In the data rows, 500 means zero.
Here is a table of points, one per row:
ndarray[669 394 582 406 211 581 533 529 236 322 537 483 144 648 440 466 501 518 499 579 476 707 366 630 430 435 548 374 659 585 597 417]
ndarray[481 393 406 552 738 433 492 580 537 364 599 624 587 325 447 437 566 306 328 702 574 511 167 713 330 493 549 627 504 577 437 372]
ndarray[771 631 460 506 507 504 519 451 627 559 393 412 330 482 533 307 610 993 262 626 229 182 574 430 386 527 446 447 495 340 366 390]
ndarray[436 588 442 477 523 438 487 594 407 300 428 664 535 420 462 433 515 475 999 458 385 393 603 546 507 458 635 367 431 470 496 615]
ndarray[425 414 611 450 445 216 528 636 466 685 528 542 515 396 474 385 520 516 581 540 478 355 482 375 330 632 517 413 518 576 547 432]
ndarray[497 440 485 553 587 494 522 409 650 615 600 351 431 476 453 679 645 508 553 757 374 302 462 438 494 526 623 468 565 466 646 439]
ndarray[475 470 640 624 417 612 536 463 440 631 353 622 623 439 458 551 470 414 401 326 635 507 665 461 278 368 566 484 413 381 437 417]
ndarray[514 568 490 418 550 747 503 513 257 405 613 554 343 473 648 594 465 475 443 602 640 384 430 489 714 700 636 536 379 512 595 218]
ndarray[195 582 354 477 381 507 536 617 431 409 577 620 419 480 537 433 481 545 442 564 509 560 494 375 432 410 444 423 553 000 636 463]
ndarray[535 569 442 532 619 491 643 681 560 564 612 506 286 618 480 578 410 484 705 445 624 569 360 617 500 401 498 629 645 368 281 643]
ndarray[437 702 456 516 412 403 308 782 580 386 520 444 439 020 602 703 424 557 450 334 441 631 471 452 539 564 509 500 584 436 482 421]
ndarray[550 447 173 487 529 614 457 502 432 353 444 426 499 571 609 268 571 599 500 567 412 630 434 508 508 242 518 026 634 672 542 465]
ndarray[488 570 494 510 572 380 438 557 107 403 429 550 549 612 300 495 344 584 505 574 346 482 716 699 483 795 354 354 704 619 592 507]
ndarray[717 552 630 570 527 481 356 458 336 571 577 507 437 484 523 411 526 311 515 368 577 407 292 379 452 530 502 483 470 392 588 696]
ndarray[404 335 416 828 467 490 377 480 446 304 355 409 481 453 615 503 540 246 495 233 548 317 484 400 500 399 240 530 518 635 583 454]
ndarray[502 611 542 725 219 324 575 443 683 460 600 339 508 540 411 331 537 578 422 476 638 390 631 562 583 439 615 557 611 428 510 610]
ndarray[509 592 534 398 412 387 717 483 605 504 437 516 358 480 389 490 565 511 640 372 442 620 141 593 412 300 392 435 367 714 425 513]
ndarray[543 391 452 768 521 490 583 663 485 510 559 456 465 621 542 484 603 493 309 689 469 533 682 533 512 402 571 521 423 476 559 558]
ndarray[562 750 453 446 211 786 565 468 506 475 443 526 661 369 394 636 397 424 558 472 380 534 559 643 683 374 363 621 554 476 313 161]
ndarray[615 332 409 657 611 631 433 458 482 526 458 421 523 411 512 484 600 412 740 450 714 555 508 456 523 658 507 347 445 409 492 553]
ndarray[508 432 615 498 358 483 702 454 446 564 550 359 418 394 304 230 530 363 383 586 412 644 488 414 508 644 436 600 688 537 472 411]
ndarray[600 596 606 451 581 486 507 295 613 511 622 838 555 538 508 311 194 624 476 560 536 534 605 358 627 668 463 417 563 572 547 365]
ndarray[304 431 580 516 549 427 356 384 433 570 653 542 679 331 461 454 622 657 581 710 369 370 342 638 747 214 433 532 290 621 459 512]
ndarray[435 553 477 760 321 414 508 544 588 371 376 614 431 431 538 496 448 563 498 451 457 568 532 494 541 508 553 434 143 798 401 614]
ndarray[550 459 483 409 620 461 442 439 506 597 284 407 576 376 498 699 520 631 389 570 480 999 586 681 481 408 519 467 436 581 618 460]
ndarray[315 460 628 339 396 643 459 514 547 683 560 591 444 529 469 547 617 474 449 573 499 434 598 484 535 645 542 480 492 587 422 620]
ndarray[453 529 494 468 382 319 462 336 475 493 335 426 511 657 487 463 469 442 487 504 340 491 395 490 627 545 999 615 411 457 356 697]
ndarray[627 398 434 578 533 467 595 554 301 530 335 449 492 506 499 544 618 636 652 330 410 511 791 506 654 357 489 672 696 450 536 491]
ndarray[500 566 488 548 399 496 475 569 480 469 597 909 598 480 565 681 907 609 552 544 393 488 389 311 466 469 374 564 572 628 802 551]
ndarray[629 625 560 373 498 374 466 581 616 331 452 620 660 447 352 476 462 417 439 540 467 548 552 653 228 525 623 383 578 473 590 424]
ndarray[605 420 461 381 636 466 793 386 379 452 492 495 502 474 445 766 500 381 540 347 213 370 429 453 490 587 550 554 535 279 481 420]
ndarray[418 322 396 376 437 626 619 531 527 625 596 479 584 529 925 462 547 410 565 495 329 648 650 514 389 571 472 503 594 544 211 654]
ndarray[470 403 466 213 518 493 330 475 595 573 176 550 430 586 436 534 397 503 390 517 519 567 439 612 243 437 450 578 426 420 544 548]
ndarray[504 538 630 693 593 535 528 362 636 534 412 484 379 546 520 365 691 668 554 275 681 505 517 533 347 719 366 547 397 503 415 392]
ndarray[622 588 624 451 598 398 477 505 411 626 500 502 449 516 694 527 426 695 623 647 727 519 428 293 559 140 490 526 634 636 534 272]
ndarray[503 492 439 363 336 443 631 660 902 390 682 356 483 566 586 418 380 520 457 442 593 380 547 642 662 422 546 436 439 421 597 453]
ndarray[300 525 746 522 462 608 522 605 404 646 631 418 629 545 451 613 400 417 431 561 445 612 667 366 630 391 550 566 575 622 397 553]
ndarray[357 403 558 451 529 485 104 402 528 416 548 555 401 392 447 524 516 599 512 428 427 555 693 480 423 444 489 702 378 461 588 474]
ndarray[602 272 570 483 576 601 487 496 525 594 488 852 587 457 472 144 655 294 280 350 428 583 478 471 605 356 568 316 415 299 495 519]
ndarray[441 500 625 461 473 370 589 450 649 121 572 481 525 578 608 646 753 402 522 511 517 560 600 299 473 582 503 429 441 566 380 498]
ndarray[656 496 641 302 437 620 439 587 392 520 529 378 133 667 595 474 490 315 462 338 504 388 499 515 530 424 387 579 459 501 485 485]
ndarray[731 472 529 642 534 863 540 810 438 414 483 426 613 378 572 451 506 543 880 450 465 472 505 528 484 688 586 773 563 659 604 475]
ndarray[425 555 500 573 450 659 558 591 413 584 486 520 415 476 371 792 511 449 589 584 745 445 590 604 471 383 455 421 556 557 502 568]
ndarray[471 720 520 397 495 313 295 452 485 514 501 548 593 689 431 460 520 276 512 791 618 441 466 717 452 537 278 560 404 342 435 468]
ndarray[561 524 608 531 449 684 306 558 614 410 390 411 502 526 514 418 483 493 421 620 365 473 345 341 558 617 442 573 613 533 288 423]
ndarray[420 179 286 537 559 339 489 478 595 410 590 540 414 569 445 592 482 467 542 538 715 676 663 669 752 540 562 502 455 485 438 304]
ndarray[398 404 502 369 776 559 502 673 560 546 532 597 727 566 306 365 539 634 574 391 600 334 569 677 539 399 565 504 470 486 388 601]
ndarray[278 744 359 701 590 571 536 421 284 510 638 432 474 601 629 574 353 622 421 447 548 700 400 464 434 658 501 474 346 387 321 408]
ndarray[574 539 368 400 546 541 428 508 550 579 402 596 301 412 443 497 601 360 467 497 522 599 543 448 398 484 700 402 571 709 712 603]
ndarray[563 321 693 514 456 506 463 474 365 464 651 486 626 466 576 533 339 764 517 449 470 505 515 594 438 484 412 608 368 398 422 569]
ndarray[572 674 482 523 523 747 469 161 648 427 908 515 551 642 390 500 413 544 461 406 516 486 377 645 393 506 565 516 546 370 632 710]
ndarray[463 542 638 502 663 469 733 613 501 403 483 494 453 526 435 357 507 531 415 576 520 592 412 326 603 493 395 575 472 423 446 477]
ndarray[532 733 405 358 669 418 388 463 510 520 641 481 511 813 456 541 577 413 393 243 481 509 615 423 335 379 442 511 522 658 489 420]
ndarray[584 321 598 497 479 481 458 302 577 421 483 323 501 368 517 726 401 611 550 568 585 465 464 524 666 502 467 516 567 435 470 639]
ndarray[368 473 389 109 709 608 489 290 427 378 484 538 449 485 409 409 630 668 510 518 632 488 507 371 398 551 511 698 964 478 414 720]
ndarray[406 552 490 778 482 445 632 500 540 334 387 521 630 667 544 508 255 449 455 514 391 479 568 578 420 520 604 571 526 549 568 644]
ndarray[422 639 506 455 554 480 527 413 581 542 501 268 520 530 548 383 472 296 751 489 487 556 620 561 234 449 551 457 292 560 635 406]
ndarray[515 511 500 421 506 551 517 574 424 619 689 401 525 304 518 535 317 451 295 443 561 251 637 436 351 601 526 463 537 599 490 505]
ndarray[516 328 206 480 312 614 447 535 613 559 439 614 517 720 368 488 063 556 512 586 409 341 460 368 351 505 370 702 520 611 491 394]
ndarray[563 439 693 484 492 449 663 472 524 632 366 499 497 471 447 647 326 462 471 436 413 319 520 476 590 373 542 369 650 522 501 445]
ndarray[562 653 508 566 476 536 536 432 499 416 442 388 576 383 533 660 793 484 462 522 490 565 577 544 573 714 530 449 418 461 508 446]
ndarray[572 599 378 339 505 580 634 523 511 619 278 456 538 560 492 361 648 432 471 568 499 441 446 564 810 653 328 418 393 463 539 509]
ndarray[474 450 414 490 456 317 463 502 549 766 556 474 629 551 400 545 485 453 575 648 745 631 369 327 442 490 576 564 612 554 545 424]
ndarray[489 394 482 542 542 549 527 505 476 465 521 363 527 650 276 748 520 634 312 522 370 476 373 244 518 483 462 442 158 404 543 475]
ndarray[282 488 351 575 491 469 552 498 516 633 612 512 374 435 433 461 293 595 593 412 412 600 424 500 650 519 339 642 432 512 733 899]
ndarray[873 511 300 656 393 290 450 479 462 496 498 598 412 337 527 616 502 348 434 440 607 492 548 451 573 550 358 534 364 516 325 628]
ndarray[550 457 424 375 458 384 621 398 452 423 388 362 695 266 999 480 507 537 240 513 624 382 468 494 569 404 427 626 275 613 644 531]
ndarray[473 493 587 587 800 541 392 521 698 659 338 354 475 502 633 576 379 325 426 502 404 514 343 388 689 480 472 451 690 475 564 497]
ndarray[562 630 689 539 457 460 407 489 482 421 400 417 718 486 569 316 457 376 600 552 615 492 618 373 438 519 447 309 391 420 454 654]
ndarray[235 228 555 392 420 367 533 496 464 534 515 460 633 641 391 476 563 673 486 372 617 425 395 486 544 705 411 487 579 422 409 364]
ndarray[342 585 548 626 571 483 349 475 515 842 444 628 504 619 630 446 625 484 486 488 438 425 416 873 470 604 498 343 613 517 537 533]
Along one direction, these points spread out more than along any other. How far along it is each point below, from 0 to 99? The average is 50, and the first point in the table lies past the average. One standard deviation of the points above along it is 16.
ndarray[195 582 354 477 381 507 536 617 431 409 577 620 419 480 537 433 481 545 442 564 509 560 494 375 432 410 444 423 553 000 636 463] 64
ndarray[422 639 506 455 554 480 527 413 581 542 501 268 520 530 548 383 472 296 751 489 487 556 620 561 234 449 551 457 292 560 635 406] 45
ndarray[508 432 615 498 358 483 702 454 446 564 550 359 418 394 304 230 530 363 383 586 412 644 488 414 508 644 436 600 688 537 472 411] 62
ndarray[622 588 624 451 598 398 477 505 411 626 500 502 449 516 694 527 426 695 623 647 727 519 428 293 559 140 490 526 634 636 534 272] 50
ndarray[562 653 508 566 476 536 536 432 499 416 442 388 576 383 533 660 793 484 462 522 490 565 577 544 573 714 530 449 418 461 508 446] 25
ndarray[515 511 500 421 506 551 517 574 424 619 689 401 525 304 518 535 317 451 295 443 561 251 637 436 351 601 526 463 537 599 490 505] 52
ndarray[561 524 608 531 449 684 306 558 614 410 390 411 502 526 514 418 483 493 421 620 365 473 345 341 558 617 442 573 613 533 288 423] 51
ndarray[550 447 173 487 529 614 457 502 432 353 444 426 499 571 609 268 571 599 500 567 412 630 434 508 508 242 518 026 634 672 542 465] 51
ndarray[516 328 206 480 312 614 447 535 613 559 439 614 517 720 368 488 063 556 512 586 409 341 460 368 351 505 370 702 520 611 491 394] 72
ndarray[543 391 452 768 521 490 583 663 485 510 559 456 465 621 542 484 603 493 309 689 469 533 682 533 512 402 571 521 423 476 559 558] 38
ndarray[572 674 482 523 523 747 469 161 648 427 908 515 551 642 390 500 413 544 461 406 516 486 377 645 393 506 565 516 546 370 632 710] 78
ndarray[563 321 693 514 456 506 463 474 365 464 651 486 626 466 576 533 339 764 517 449 470 505 515 594 438 484 412 608 368 398 422 569] 47
ndarray[605 420 461 381 636 466 793 386 379 452 492 495 502 474 445 766 500 381 540 347 213 370 429 453 490 587 550 554 535 279 481 420] 53
